Families of rows that turns and mirrors carry onto each other, the same ones carrying the whole set onto itself: the rest of each named row's family, in list order
4 families of 5 rows
q356: [ 10.6  30.6  -6.4   4.2 -24.8 -33.8  25.3 -13.4   5.1   3.2  -4.2 -16.1
 -12.4   2.5  18.4   5.2  11.9]
q912: [ 10.6  33.8   1.1 -11.4  14.2  12.3   7.3   0.1  13.8  -3.4 -13.6 -24.3
 -22.5  13.6  30.2 -13.1  -5.1]
q822: [  0.5  25.7  -0.7  -1.6 -36.6   3.3 -17.0 -21.7  15.1  14.1 -14.4  -4.8
  -6.1  14.8   3.6   5.8  18.5]
q832: [-18.8  -2.7 -10.2  17.6  23.2 -20.0  32.8 -12.3  24.4   5.7 -15.0  -4.2
  -3.8   4.5 -13.0  -5.1  14.2]
q538: [ 17.1 -17.2 -24.1   5.7  -3.1  11.4  21.9  15.0  -7.4   3.2  19.5 -24.5
   8.7 -30.1  -5.9  -8.7   7.9]
q597: [ 10.7  -3.7  17.1  10.2 -11.1  12.4 -19.6   5.6   1.7  -3.1  11.2  30.6
  -0.2  29.8 -16.6   9.8  -6.9]
q246: [ 15.6  -0.6   2.0   8.1   9.9  23.9  -6.6  15.1  -6.0  -8.5  35.3   9.6
  19.1  13.0  10.5  -5.8 -20.9]
q376: [ -4.5  21.7  -7.7 -10.7  -3.8 -35.8   9.0 -17.5   8.3  17.8  31.7 -16.1
   8.2  -7.6  -6.7  14.3  18.7]
q407: [ -8.9   5.3 -15.1  -0.7  25.1  31.2   8.2  -6.8   8.6  17.5   9.2 -34.8
  -4.0   0.8   9.1 -25.9   7.3]
q411: [  7.9 -15.2   2.8   1.3  -4.8 -10.7   5.8   9.2  16.1  -1.2 -14.4  11.2
 -16.7  -7.4 -43.5  17.4  17.0]
q581: [ 20.4 -17.1  -6.2  -7.3 -29.0  31.2 -11.5  10.2 -11.7  12.3 -13.4  -5.1
 -10.9   2.4 -11.7  -4.7  13.4]
q940: [  0.9  11.6   1.9 -32.1  17.7  -0.3  -7.5  -3.5  -4.1  12.2 -12.0   2.3
   8.8  33.3  25.7  -6.9  -4.3]
q989: [ 29.3  12.9  -5.8 -22.9 -12.4 -15.2  -3.4  16.8   0.6 -10.0  18.1  -0.1
  19.4 -19.4   6.2  19.5  -3.5]
q944: [  3.5  -4.0   7.6  21.8  17.5 -11.1   9.1   9.1  13.4 -12.5  34.8  20.7
   9.6   3.9 -23.2  12.6  -9.5]
q494: [  0.9 -24.4  -0.6  34.4   5.3  28.0   8.3   6.3  -1.3   1.9  20.1   7.9
  -2.0  12.8 -21.7 -12.6  -2.2]
q261: [ 13.4  -0.5  -1.7  26.4 -30.8   4.2  -3.0  -0.7  -4.9   1.0  42.1   8.2
  12.9   1.2 -12.0   7.9   1.0]
q780: [ -3.4  25.2   3.5  -1.3  20.7 -20.2  22.6  -8.9  21.5   7.0   9.7 -28.3
 -36.3  -3.5 -14.7   3.5  15.3]
q645: [ -0.3  -3.3 -10.1   0.0  18.3  -8.4  39.0  -4.8 -12.6  16.9  -6.3 -27.2
 -22.3  15.1  13.5 -22.1   9.5]
q848: [  9.4  21.3  10.3 -27.8  -9.8 -10.5  -4.0 -11.2 -12.1  23.7  -2.1 -16.1
 -32.4  28.0   4.8   2.0  15.0]
q164: [ 15.7  -7.6   2.9 -22.6  34.8   6.1   1.8  27.2  12.1 -15.1 -11.9   9.0
   0.6  -0.2  -6.3   4.3 -11.4]

Which other rows belong to the same family as q944? q597, q246, q494, q261
Which other rows belong to the same family as q376? q822, q832, q407, q940
Which other rows belong to the same family as q356? q912, q780, q645, q848

